In the data rows, the value 128 means zero.
Here is a table of points, one per row:
[112 127 158 143 115  98 240 120 162 192 104 125 126 157 119  80 116 119
  89 108 117 238 111 125  96 119 154  92 120 114 100 115 120 107 100 107
 108 115 180 147 152 114 120 170 180 114 120 119 108 147 104 153 124 108
 100  98  96 118 226 173 182 193 128 108]
[131 110 138 116 146  84 127 139 159 144 142 134 126  95 127 109 181 107
  96 142 147 118 141 129 162 165 123  99 191 112 106 115 100 214 129 108
  64 153 108 122 119 168 112 104 107 138 229 162 100 149 104 117 103 189
 123 110 127 146 105 106 107 126  89 127]
[153 129 107 109 130 111 117 111 113 110 184 158 113 104 120 115 117 176
 120  88 133 105 184 118 112 156  95 186  99 102 122  98 167 206 124 155
  90 103 130 162 181 101 209 126 139 191 132 100 143 100 124  79 144 100
 127 112  99 212 212 118 117 119 157 171]
[114 110 157 123 161 143 121 144  99  95  93 101 251 151 101 119 158 107
 150 188 107  91  78 156  98 103 124 169 188 109 110 108 119 188 146  93
 137 129 118  98 109 136 112 150 115 108 218 105  94 101 112 105 118  77
 133 156 103 121 119 139 123 119 174 110]
[132 222 129 145 125 113 118 124 111 111 147 126 107 118  96 107 108 106
 116 125 104 142 102 118 185 211 182 115 118 155 116  96 224 112 124 119
 100 118 106 106 103 173 110 101 110 114 106 138 102  98 187 110 166 157
 149 212 140 106 132 109 186 109 184 126]
[126 117  90 133 122 165  97  93 146 182 106 123 138 117 146 182 109 109
 153 126 134 133 117 177 196 217 114 129 186 120  88 108 122 114 139 114
 117 120 255 101 112 115 221  96 140 137 106 131 212 122 122 148 121 100
 136 111  96 109  95 143 120 181 129  94]
[144 107 164 113 128 113 177 108 100 149 130  78 158 102 115 129 116 102
 114 143 112 144 122 128 132 105 204  99 112 206 121 101 182 153 123 142
 140 105  99 177 197  94 119 104 243  91 116 119 125 152 133  90  99 123
  95 102  96 108 121 135  95 101  94 125]
[121 126 129  99 106  96 122  65 156 121 110 104 110 130 122 160 125 207
  92 122 183 123 125 116 110 122 128 113  99  87 138 161 129 125 108 159
 155 160 118  86  86 124 139 101 114  81 102  96  99 113  99  94 152 100
 105 121 100 172 103 104 110 120 163 102]
[147 127 193 110 126 197 102  92 200 179 102 117 161 101 105 111 105 109
 168 132 115 140 120  72 110 100 182 177 109 125 131  98 106 107 113 149
 112 160 170 116 209 113 138  95  96 160 122 116  74 104 121 110 105 116
 111 152 178  80 114 102 113 111 110 136]
[109 144 124  83 123 152 171  95  81 125 115 128  96 127 204 146 108 111
 147 127 106 128 116 165 120 115 197 115 120 135 126 107 120 149 168 122
 159 123 101 106 118 119 183 209 101 131  98 105 122 138 109 120 133 165
 198 109 184 118 121 179 130 188 132 194]
[115 184 127 241 115 134 187 142 109 212 133 119 127 162 182 177 119 110
  95 116 113  97 119 134  96 113 123 132  99 133 198 107 117 118 157 123
 110 125 114 107 117 117  99  74 107 111 135 121 189 154 130 130 127 113
 178  92 135 118 113 120 115 208 129 163]
[140 104  75 192 129 106 100 134 112 135 169 120 162 133 107 115 118 110
 142 109 112 219 112 117 114  93 227 151 121  88 116 123  88 121 103 104
 111 172 100 203 121 114 213 106 165 110 111 112 129 108 118 122 106 115
 197 207 173 149 103 109  99  99 102  89]
[ 94 118 106  97 120 117 104 108 117 115 126 122 142 104 118 128 133 139
 117 139 107 115 105 120 112 157  91 104  99 120 116  93 107 102 111 180
 146  91  96 232 165 189 123 117 120 105 115 133 137 208  90 187 138 108
 105 118 165 112 101 102 117 123 213 105]
[123 143 172 179 120  87 133 144 146 112 111  98 115 103 175  98 115 114
 102 113 114  90 110 135  77 106  77 119 146 204 155 117 116 104 117 105
 123 111 117 116 102 116 255 156 103 105 106 134 139  98 119 115  98 118
 119 151 168 120 119 126 176 194  95 140]
[188 117 127  81 174 114 113  98 103 123 181 207 116 106 109 167  94 121
 110 173  79 122  83 108 154 105 112 111 109 120 135 100 154 106 102  95
 117  97 109 111  90  86 109 109  90  91 104 128 122 133 132  98 136 131
 157 103  90  97 129 102 163 104  83 106]
[ 94 122 123 135 135 121 108 115 116 117 173 107 137 121 129 123 117 133
 123 182 112 130 157 115  81 233 110  94  86 107 111 200 107 148 101  98
 184  85  97  81 168 143 117 131 158 168 119 108 117 109 216 152  81 112
 120 118 119 102 109 122 128 116 100  93]
[101 125 156 127 123 115 116 163  99 118 130 150 123 115 111 151 103 229
 152 119 184 111  97 120 104 104 115 114 188 109 100 100 173  97 109 202
  95 152 103  93 111 109 103 117 182 226 104 124 138 164 102 161 134 121
 125 121 157 125 113 141 127 118  89 101]
[ 86 110 116 112  71 126 115  82 132 109 143 125 186 151 111  84 105  85
 100  70 115 106 157 141 124 157 102 119 106 106  98  96 131  94 144 127
 164 175 114 135  91  89  95 143 118 154 146 190 116 107 117 119 134 186
 113 107 113 112 103 116 104 114 130 123]
[215 100 118 117 214 111 122  87 117 111 118  90 105 178 131 121 167 112
 127 123 105 119 201 124  93 107 106 146 110 114 142 114 110  96 114  96
  74 134 117 104 117 210 116 121 132 167 135 218 116 156 120 124 165 181
 124 154 105 123 154 183  99 126 109 110]
[112 194  92 130 117  86 143  96  95 125 114 106 119  99 181 154 115 123
 101 111 129 136 128  61 192 124 115 140 108 146 185 135 139 115 217 115
 119 117 175 119 124 120  96 225 128 123 183 116 162 140  99 139 109 100
 144 200 178 112 126 133 183 119  89  94]
[127 120 119 107 160 111 138 120 128 106 166 196 135 114 121 125 145 134
 114 189 126 109 119 119 117 142 113 214 117 106 118 122 136 142 121 109
 172 129 178 136 119 151 108 110 219  87 115 123 105 110 208 247 101 129
 106 122 184 183 198 111 109 144 121 226]
[116 133 144 106 110 119 189 129 125 155 146 116 166 105 156 145 118 129
 255 100 179 121 114 146 126 114 125 145 110 119 105 204 116 107 142 101
 108 109 134 228  87 211 105  90  92 122 105 117 131 103 153  98 110 104
  99  97 110 112 115 207 150  95 105 162]
[108 168  90 122 114 147 147 199 209 119 107 117 130 160 145 158 129 114
 167 117 113 100  78 136 173 100 113 107  91  98 130 114 117 109 169 150
  97 101 100  96 124 158 147 181 133 103  82 133 143 102 125 113  97 185
  93 114  99 125 159  88  73 131 116 104]
[108 160  96  95 101 197 157 140 208 106 133 119  99 174 126 181 120 123
 115 118 101 101 143 219 169 102 121 133 160 111 174 117 116 107  89 108
 120 110 144 131 131 121 116 141 123 114 169 112 134 116 123 118 110 180
  82 159 130 137 142 195 166 116 114 100]
[202 158 114 116 164 110 114 179 121 132 131  99 141 196 115 119 164 124
 115 134 125 130 163 120 156  93 124 108 125 124 128 130 113 210 155 147
 245 147 139 129 114 158 128 103 107 198 131 231 119 151 107 115 120 160
 121 105 129 114 165 105 132 118 122 116]
[ 90 108 123 111 104 137 117 201  87 127 105 180 143 111 105 148 159 177
 108 127 162 128 182  99 115 113 114 115 123 136 104 135  91  89 178  98
 141 118 121 120 122 106 171  94 138  93 157 127 109  93 112 111 199 217
 114 137 104  92 115 137 122 114 151 121]
[157  93 114 123 114 131 109 116 130 124 106 220 118 123 121 107 122 159
 127  97 231 119 121 125 122 105 185 107 113 190 163 174 208 130 104 102
 109 105 123 106 111 108 118 181 108  99 164 202 120 176 178 115 106 119
 151 120 186 147 117 134 101 122 239  90]
[106 101 107 140 150 124 146  97 123 121 184  80 106 107 118  96 207 160
 116 126 109 110 104 109 168  82 121 109 198 103 162 167 165 113 109  98
 170  86 110 118 139  95 122 117 104 165 106 102 117 102 200 187 195 105
 120 113 104 100 138 105 112 129 121 129]
[113  87 116 175 115 128  76 147 156  83  94 105 111  96 133 191 123 110
 176 109 160 129 135 173 183 155 108 111 106 111 194 100  99 123  91 145
 144 114 122 150 128 103  85 130 128 111 109 116  81 104 108 112 102 130
 203  95 104 109 187 125 218 159 117 123]
[158 109 137 122 153 175 115 148  97 108 145 134  90 154 104  99 205 106
 131 114 103 121 174  99  95 151 125 109 201 115 117 102 120 166 168 209
 139 162 107 105 106 189 113 122 111  64 130 120 166 114 124 112  76 108
 106 115 119 109 129 157 150 111 113 106]
[165 109 115 121 140 187 119 147 104 147  89  85 122 122 100  90 117 160
  97  98 105  94 107 102 112 172 147 192 125 109  99 185 117  90 104 115
 117  91 164 148 188 104  78 115  98 100 106 123 192 112  89 103 101 133
 196 117 148 224 116 110 117 103 125 172]
[131 110 113 137 170 115 119 180 153 112 127 129 111 126 115 125  94  58
 110 113 206 120 187 119 103 141 139 124 116 106 104  94 149  95 131 125
 175 131 119 109  94 102 107 126  93 146 117  77 114 194 126 112 168 106
  96 133 106 143 100 104 106 115  89 126]
[154 115 150 146 128 110 112 154 114 105 153 172 108 123 118 142 105  86
 109 104 112 112  99 132 119 109 108 103 124 224 104 163  78 121 114 210
 118  92 163 135 166 157 100 121 154 145 121  99  99  94  98 166 219 108
 115 108 169 155 102 117 107 112 138  97]
[117 155 255 103 113 201  87 146 147 173 125 127 143 109 167 118 194 123
 190 114 117 234 127 213 123 109  96 184  98 120 110 168 127 174 142 159
 118 109 138 126 100  98 107 188 120 118 160 124 190 131 123 149 137 116
 151 202  97 116 105  97 117 143 117 160]
[100 128 120 165 103 113 136  98 148 103 102 179 101 232 148  94 111 173
 122 143 133 126 146 103 131 118 103 138 158 201 139 105  83 162 114  87
 102 130 112 114 109 105  98 104 151 172  92  92 134 172 101  98  98 101
 109 127 116  83  99 128 108  97 176 213]
[121 107 116 161 100 121 106 117 108 117 100  93 113 108 104 130 104 142
 116 221  88 165 162 127 152  84 108  90 103 137 134 183 140 105 162 110
  82 200 110 111 139 110 120 138  90 173 109 114 114 106 184 183 104 117
  96  99 117 224  98 119 149 111 161 154]
[107 136  97 102 100 121 117 160 108 114  94 146  83 105 130  91  92 129
 150 157 139 108  88 117 108 133 105 124 153 112 137 182 127 116  96 149
 157 255 114 151 166 109 121 119 120 102 156 149 123 155 121 125 200  97
 119 121  91 102 130 135 106 128 111 118]
These points spread out most along one direction. Take the direction at right angles to it along which they spread out most. Then take the direction at right angles to both along which they spread out most. Go by this last direction. How many in every 100 of the points above lie lower along it than each point below? Answers are rounded to whole numbers. More than half of the points above lie lower than the first one.
[153 129 107 109 130 111 117 111 113 110 184 158 113 104 120 115 117 176
 120  88 133 105 184 118 112 156  95 186  99 102 122  98 167 206 124 155
  90 103 130 162 181 101 209 126 139 191 132 100 143 100 124  79 144 100
 127 112  99 212 212 118 117 119 157 171] 73
[140 104  75 192 129 106 100 134 112 135 169 120 162 133 107 115 118 110
 142 109 112 219 112 117 114  93 227 151 121  88 116 123  88 121 103 104
 111 172 100 203 121 114 213 106 165 110 111 112 129 108 118 122 106 115
 197 207 173 149 103 109  99  99 102  89] 84
[157  93 114 123 114 131 109 116 130 124 106 220 118 123 121 107 122 159
 127  97 231 119 121 125 122 105 185 107 113 190 163 174 208 130 104 102
 109 105 123 106 111 108 118 181 108  99 164 202 120 176 178 115 106 119
 151 120 186 147 117 134 101 122 239  90] 0
[ 94 118 106  97 120 117 104 108 117 115 126 122 142 104 118 128 133 139
 117 139 107 115 105 120 112 157  91 104  99 120 116  93 107 102 111 180
 146  91  96 232 165 189 123 117 120 105 115 133 137 208  90 187 138 108
 105 118 165 112 101 102 117 123 213 105] 54
[100 128 120 165 103 113 136  98 148 103 102 179 101 232 148  94 111 173
 122 143 133 126 146 103 131 118 103 138 158 201 139 105  83 162 114  87
 102 130 112 114 109 105  98 104 151 172  92  92 134 172 101  98  98 101
 109 127 116  83  99 128 108  97 176 213] 16
[132 222 129 145 125 113 118 124 111 111 147 126 107 118  96 107 108 106
 116 125 104 142 102 118 185 211 182 115 118 155 116  96 224 112 124 119
 100 118 106 106 103 173 110 101 110 114 106 138 102  98 187 110 166 157
 149 212 140 106 132 109 186 109 184 126] 5
[115 184 127 241 115 134 187 142 109 212 133 119 127 162 182 177 119 110
  95 116 113  97 119 134  96 113 123 132  99 133 198 107 117 118 157 123
 110 125 114 107 117 117  99  74 107 111 135 121 189 154 130 130 127 113
 178  92 135 118 113 120 115 208 129 163] 8
[127 120 119 107 160 111 138 120 128 106 166 196 135 114 121 125 145 134
 114 189 126 109 119 119 117 142 113 214 117 106 118 122 136 142 121 109
 172 129 178 136 119 151 108 110 219  87 115 123 105 110 208 247 101 129
 106 122 184 183 198 111 109 144 121 226] 89
[ 94 122 123 135 135 121 108 115 116 117 173 107 137 121 129 123 117 133
 123 182 112 130 157 115  81 233 110  94  86 107 111 200 107 148 101  98
 184  85  97  81 168 143 117 131 158 168 119 108 117 109 216 152  81 112
 120 118 119 102 109 122 128 116 100  93] 68
[154 115 150 146 128 110 112 154 114 105 153 172 108 123 118 142 105  86
 109 104 112 112  99 132 119 109 108 103 124 224 104 163  78 121 114 210
 118  92 163 135 166 157 100 121 154 145 121  99  99  94  98 166 219 108
 115 108 169 155 102 117 107 112 138  97] 49
[202 158 114 116 164 110 114 179 121 132 131  99 141 196 115 119 164 124
 115 134 125 130 163 120 156  93 124 108 125 124 128 130 113 210 155 147
 245 147 139 129 114 158 128 103 107 198 131 231 119 151 107 115 120 160
 121 105 129 114 165 105 132 118 122 116] 59
[109 144 124  83 123 152 171  95  81 125 115 128  96 127 204 146 108 111
 147 127 106 128 116 165 120 115 197 115 120 135 126 107 120 149 168 122
 159 123 101 106 118 119 183 209 101 131  98 105 122 138 109 120 133 165
 198 109 184 118 121 179 130 188 132 194] 27
[ 86 110 116 112  71 126 115  82 132 109 143 125 186 151 111  84 105  85
 100  70 115 106 157 141 124 157 102 119 106 106  98  96 131  94 144 127
 164 175 114 135  91  89  95 143 118 154 146 190 116 107 117 119 134 186
 113 107 113 112 103 116 104 114 130 123] 41
[101 125 156 127 123 115 116 163  99 118 130 150 123 115 111 151 103 229
 152 119 184 111  97 120 104 104 115 114 188 109 100 100 173  97 109 202
  95 152 103  93 111 109 103 117 182 226 104 124 138 164 102 161 134 121
 125 121 157 125 113 141 127 118  89 101] 30
